Which row each row swaps with, under one turn or mirror
buf: [  7   3  -4   1  -3   0  -3  -6  -2   7   1 -10  10   3   1 -11 -10   5
  -1   5   1 -19]
Sol: [ 10   4  -4   5  -3   3  -9  -7  -3   8   2  -3  10   0  -3 -10 -10   8
   4   2  -2 -14]
mer: [ 10  -1  16  -2   2   4  -3   2  -2   5  10   4   5   1   2  -6  -5  -8
 -10   6 -12  -5]
zured: [ -4  -2  -7   9  -7  11  12 -16   0  11   5   2  -2  -5   0  -4 -15   7
   5  10 -17 -12]
Sife: [  4   0   8  -1  -2   8  23 -12   6   6  12  -5  -3   6  -9  -5  -6   2
  -5   1 -12  -4]
Kekiz: [ 12  -9  13   2   3  10  -2  -6  -7  10   3   6   3  -2   5   3 -16  -8
  -5   4 -16  -7]
Varo: [  1   1   5  -2   0   4  17  -6   7   7  11 -10  -5   4 -12  -8  -4   4
   0  -3  -8  -8]
mibef: [ -1  -5  -9   8  -3  12  15 -19  -1   7   4   0   1  -6  -5  -3 -16   3
   0   7 -17 -15]
Let: [  6   2   0  -2  -5   2 -11 -15  -4   4   9   6  12   0   3  -6 -19  -3
  -3   5 -15  -9]
dafis: [  4  -3   9   3  -3   8  19  -9   4   5  16  -8  -3   7 -12  -9  -2   3
  -1  -2 -12  -7]
gabud: [  5  -1   9   3  -4   6  21  -7   5   9  11  -9  -1   5 -13  -6  -6   7
   3   1 -13  -4]
nesi: [  2 -10   0  11  -4  14  14 -18  -4   5   4   3   2  -7  -6  -5 -20   2
  -3  10 -18  -9]
Zegez: [ 12  -1  14   1   2   4  -7  -5  -8   6   5   3   8   0   0  -4 -13  -8
 -11   3 -15  -7]
lebe: [  3   1  -5  -2  -8   3  -4 -19  -2   6   9   7   7   0   1  -7 -24  -1
   1   8 -15  -9]
Bitu: [ 13  -6  14   1   2   4  -2   0  -1   3   9   3   8   2   3  -6 -11 -10
 -13   2 -10 -11]
Nuze: [  8   1  -2   4  -5   4 -11  -2  -5   6   4  -5  11   1  -1  -5 -13   5
   3   7  -4 -18]
Goz: [  3  -3   7   2  -2   9  22  -8   6   4  15  -9  -5   2  -8  -5  -4   3
  -1   0 -13  -8]
Dif: [  8  -2  16   2   2   2  -6  -1  -8   7   7   2   5  -1   2  -5 -11  -7
 -10  -2 -12  -5]
duzaf: [ -1  -6  10   0  -4   7  20  -7   2   5  14  -8  -3   6 -11  -6  -3   3
   2  -1  -9  -9]
kezaf: [ 12   6  -3   3  -1   2 -10  -4  -3   5   4  -5   9  -2   2  -8 -12   6
   1   3  -3 -16]
bavaf: [  7 -11  10  -2  -6   1  15  -1   0   5   9   7  -1   2  -7  -2  -8 -12
   2   9 -15  -9]
kopal: [  5  -9   4   5  -2  16  10 -18  -6  13   5   3  -3  -4   2   1 -22   0
   0   6 -22 -11]
Raso: [ -4  -4  -2  11  -6  10  16 -16  -7  12   3   1  -5  -7  -4  -4 -17   4
   3   3 -18 -12]
led: [ 11   5   1   2  -4   1 -10  -5  -4   9   5  -8  12   2  -4  -8 -13   9
   4   4  -6 -10]
Kila: [  8   6  -1   0  -3   1  -8  -9  -5   8   2  -3   9   1  -1 -10 -13   8
   2   1   1 -14]
maroz: [ -4  -8  -7   8  -4  12  16 -14  -3   8   8  -2  -3  -6  -8  -5 -14   1
   5   8 -19 -10]
Lufud: [ -1  -7  -1  13  -7  10  18 -16  -3  12   3   2  -2  -3  -4   0 -17   2
   1   5 -20 -12]
zatuk: [ -1  -4   5  -1  -2   5  18 -10   5   3  11 -14   1   7  -8  -7  -1   2
  -4   0  -8  -9]
risul: [  5  -9   7   3  -7   4  22  -6   1   8   8   7  -3   1  -7  -3  -8  -8
   2   8 -18 -13]
leru: [ 13  -2  10   2   3   1  -5   0  -2   7   7   4   8   2   4 -10 -15  -7
 -10   1  -8  -4]
lenu: [  4   4  -2   0  -3   1  -8  -2   0   7   7 -10   6   2  -4 -11 -12   8
   3   0  -2 -17]
bufa: [ 13  -9  14   7   1   6  -1  -4  -5   2   4   7   9  -3  -1  -5 -16  -7
 -12   6 -11  -5]

mibef pairs with Bitu
risul pairs with Let
kezaf pairs with Goz
kopal pairs with Kekiz
bavaf pairs with lebe
maroz pairs with leru
Sol pairs with dafis

Which row each row swaps with, under one turn or mirror
par: [ -1   4   7  10  -1   5  -8  -7  -3 -13  -6   6   1  -3   3   1 -13]
gobaf: [ 6 10 -2 -2 10 -3 -3  6 -4 -1 -5  2  6 -6 -3 -3 -4]
reti: [ 0  6 -8  5 -7 -2 -4 -1 -2 -8 -5 -1 -3  0  0 17 -8]
suge: [ 0 -9 -5  3 -9 -3  3 -7 -1 -7 14  3 -7  0  6 -1  0]
kalir: [ -6  10  -5  -1  -2  -5   0   4  -6   0 -10   0   3  -6   1   8  -6]
Bod: [ 7 12  0  4  2  6  2 -9 11 -1 -3  0 -8  0 -1 -8  3]
niz: [ -5   8  12   5   9   4  -7   0  -1  -5   1   3   4  -2  -2   0 -12]
bot: [-7  1 -3  5  0 -5 -3  6  2 -6  3 -2  2 -1  4 18 -2]
tata: [ -6  -4   7   2  -6 -12   2  10  -3  -8  -2   7   1  -4   4   3   1]
Kezom: [  4  10   4  -2   6   5   6  -4  10  -7   2   5   7  -3   4 -11  -8]
Simud: [  9   1  -4   7  -2   5   0 -12   7  -3   1  -4  -9   2  -1  -4   8]
zud: [  3  11   4  -1   7   5   4  -5   8  -7   2   0   4   1   3 -12  -6]
kupa: [ -2  -2   8   5   0  -5  -6   3  -5 -15  -6   5  10  -2  -1   0  -4]
fuv: [ 8  5 -7  3 -8 -5  3  2  3  8  4 -2 -9 -4 -2  9  0]
lin: [ 0 -1 -4 -6 -8 -9  9  2  6 -5  9  4  0  6  5  8 -2]
Rar: [ 0 -5 13 10 -4  1  2 -5 -4 -5  1  3 -5 -2 13 -8 -5]
sar: [  9  -5  12   9   4   4  -1  -2   0 -11   3   2  -4  -5   6 -10  -3]
noz: [  0  -5  -2   6  -8   3   3 -13  -1  -2   8   0 -11  -2   2  -7   1]
viris: [ -3  -1  -5  -2 -11  -9   7   0   7  -3  11   2   2   5   6   6   0]
zivom: [12  7 -9  5 -3 -1  1  1  3  1  2 -8 -2  0 -8  6  0]

reti pairs with par
Rar pairs with zivom
Kezom pairs with lin
fuv pairs with sar

Which row each row swaps with, under one turn or mirror
tomal: [  3  -3 -10  -6  -1  -5   8   5   0   6 -14   0  -4  -8   7   1  -2  -1
   1   7  -1  -6   8 -13 -10   4]
digu: [ -4  -8   0   8  -1   5  -4  -3   0   3  -8   0  -2  -9   0  -6 -18  -1
   9  -3 -10   3   0  12   8  -5]
Risak: [  7   2  -1  11  -2   8   4  -3  -3   1 -11  -5   7 -11  -2   2  -2 -12
   0   0  -6  -3  11   7   5   1]
zezo: [  0  -9   0   2  -1 -13  -7   5  -2   2  -9   8  -3   2  -5  -5   0   1
  -6   4 -13  -3  -4 -13 -10  -3]
vinib: [ -4 -10   8  -6  -3   5   0  -1   4   7 -17   1 -11  -4  10  -5  -5   1
   9   4   3  -2  -8  -7  -2   2]
Sevag: [  1  -1  13  -2   4   5   3   0  -6   2 -14   4 -12   4  -4   0   2 -12
  -4   1  -1   5  -1 -13   6   3]
fazem: [  8   4  10   5   4   6  -1  -2 -13  -8  -9   9  -3   2  -3   1   3 -13
  -4   4  -3  -1   2  -1   8   1]
notub: [ 11   5  -4   5   5  -1   4   0   5  -3  -9  -1  -4 -16   1   8  -5  -9
   1   0  -2  -2   9   6  -2   8]
Pon: [ -5  -8   1   5   4  -2  -9  -3  -2  -1   1   4  -6  -7  -6  -8 -13  -1
   4  -1 -10   3  -6   9   8  -7]
Zilip: [ 13   6   3   3   5   6   2  -3  -1  -4 -11   3  -4 -10  -1   8   4 -13
  -4   2   2  -2   7   3   1   6]
detus: [  2  -5   3  -3  -4  -2   0  -4   9   3 -12  -1  -6  -8  12  -5  -4   5
  11   6   2 -10  -6  -2  -6   3]
Deku: [ -5  -8   3   4   3  -3  -8  -5  -2  -1  -2   6  -8  -4  -3  -7 -14   4
   6  -2 -10   3  -6   7   9  -8]
Bemiv: [  6  -5  -7   6   0 -14  -6   6   5   2  -5  -1   5  -8  -4  -5  -5  -1
  -4   3 -13  -5   2  -3 -12   0]
Natur: [ -4  -5  -8   3   5  -7  -1   5 -15   2  -3   6  -2   0  -6  -7 -12  -4
  -2   1 -13   4   7  -4   6  -9]
kufez: [  2  -4  -1  -7  -2  -4   6   1   0   3 -17   3  -9  -2   6   3   2  -1
   0   7  -2  -6   4 -17  -9   6]
fenuz: [  0  -4  -7   6   5  -5  -6   2 -11   0  -1   0   3  -5  -7  -7 -12  -6
  -2  -1 -13   3   9   4   6  -7]
matad: [  1  -6   3  -4  -5   1   3  -3   8   1 -13   2  -7  -7  11  -3  -2   2
  10   9  -1 -11  -8  -4  -7   5]
der: [  0  -4  11   2   2   2  -3  -1 -19  -4  -9  11  -6   5   0  -4   5  -7
  -2   4  -3  -2  -3  -6   7  -4]

Sevag pairs with Risak
Deku pairs with detus
Natur pairs with tomal
notub pairs with der
kufez pairs with fenuz

Which row each row swaps with, under one turn or mirror
bika: [ -2 -10   1   6   2   1  -5  -6  -2  -4   7  -2 -15  -3  -1  -9 -15   2]
Fep: [ -8  -8  -5   7   5  -3   5  -1   4  -2   6   5 -14  -6  -6 -15  -8   4]
Megim: [  3   4  -5  -2  -4   9 -15  -7   3   0   8 -10  -7  -2   2   0 -12  -5]
Nuvip: [  2  -8 -15  -3   5   3   9   4  13   9   7   0  -3  -4 -12 -11   1   1]
navom: [ -9   3 -19   2   6  -1   7   3  13   5   5   6  -9  -8  -4 -13  -3   3]
zon: [ -9   6 -17   0   3   1   5   4  16   4   6   5  -6  -8  -7 -11   1  -1]
pag: [-8 11 -9 -2  6 -4  8  3  4  2  0 -3 -6 -9 -9 -8  3  5]
rin: [  1   2 -15  -9   9  -1   6  -8  12   7   3  -1  -1  -8 -16  -3   0   6]
rog: [ -7   7 -19  -1   3  -3   4   0  15   2   7   7  -6  -9  -8 -12   0   2]
lok: [  4   5  -7  -2  -3   5 -16 -12   2  -2   8  -8  -6  -2   1  -1 -14  -3]
Dobak: [  1   9   1  -4   0   2  -7  -6  -6  -1   1 -14  -7  -4  -2   0  -8   2]
leke: [  3   1  -6   1  -2   7 -13  -9   0   1   7  -9 -10  -2   5  -1 -16  -2]
redi: [  8   0  -7 -10   5   4  -7 -15   3   4   4  -9  -1  -5 -10   4  -8   4]
tuke: [ 11 -11  -5  -4  -1   9  -7  -4   3   5   9 -11  -4   1  -5  -3 -10  -2]

Dobak pairs with pag
bika pairs with Fep
lok pairs with rog

Which row each row swaps with, under one turn or mirror
tisi: [  2  -9  -3  -3  -4  -1   3  -1  -3  -6   5   3   6   8  -9 -11   1   2
   3  -4   7   4 -13  -7  13   4   1  -8   6   1   5  -4]
vuzas: [  0  -9   3   4   0   0  13   2   9  -9   9  11   2  -3 -13  16   8  -1
   3   2 -21 -10  -1 -11   6   5   6  -6  -6   3  13   5]
Fise: [  4  -4   4   2   9   2  10   9   3   2   6  12  -2   5 -12   2   8  11
  15   0   2   9  -1  -8   5   2   1 -10  -3   2   6  -2]
ziz: [ -5 -10   1  -6 -11  -8  10  -9  11   5   6   8  -3  -4 -16   7  -1   6
  17   2 -11 -11 -10 -10   9  -1  -4   5   0   6   5   0]
medu: [  2  -3   6  -6  12   7   9   6   1  11   6  10   0   2  -7  10  13   2
  12   5 -13   6  -1  -9  13   3  -1  -4  -4  11  12   4]
zol: [ 10 -11   5   3  -3   4   3   2 -11  -5   8   2   3  11  -9   6   4  11
  -6   2  -3 -11   1  -3  10  10   0   8   3   9   6  -3]
lele: [ -2  -6  -4  -6   2   1   1  -4   6   5  -1 -12  -4  11   1   2   0   2
  -1  12  -7  -3 -15 -12   9  -3  -2   1  -2   1   3   7]
nos: [  3  -8  -7  -3 -11  -3   7   0  11  -2   7   5  12  -5  -6   9   3  14
  13   3  -4 -11  -3 -10  14   7  -1   6   3   5  -1  -2]
sobi: [ -9   1  11  -7  -3  -6  12   1   6 -12   5   8  -5  10 -14   1   5   7
   5   1  -9  -4  -3 -10   6   1  -1  -9  -9  -9  16  -1]
duru: [ -9  -2  -5 -14   5  -4  -6  -6   1   3  13 -10  -4   6  -5  -3   5   8
   3   6  -9  -4  -7  -7   4   1   6  -9  -5   8   5   5]
nuvur: [  8 -17  -2   4 -14  12   4  -4   1  -2   3   2   0  11  -5   5   0  -1
   6  -1  -3 -11  -5  -2  12   1   6 -14  -2   3   7   3]
gemu: [  3  -1  -5 -11  -1  -1  -1   1   3  -5   5   3   6  -3  -7  11   5   1
   0   4 -16   9   2  -4  17  19  -1  -9  -2   7   7  -3]
femet: [ -9  -1   4  -5   5  -6   3  -6  -1  -3   7   1  -1   4  -8   1  -2  -3
   5   7 -10  -7 -15   2   0  -8   8  -4   1  15   5  -3]
pas: [ -4  -5  -8  -4   3  -8   6   8  10 -10   9   7  -6  -4 -15   0   9   3
  -2   9  -3   4  -3  -8   7   9  -3   1   0   2  -1   6]
kori: [  2  -6   7  -9   3   1   2   0  -9   2   2  -2   1  11  -7  17   1   0
   8   2 -21 -11 -18 -11  16   1   3  -1  -4   1  13   2]
rom: [  0 -14   6   4 -11   2   7   2  -9   4   7   4   1   6   0   9  -4   7
  -4  -5  -2  -8   4  -3   9  10   6  -6  -8   1  10   3]

kori pairs with tisi
duru pairs with rom
ziz pairs with nos
sobi pairs with gemu

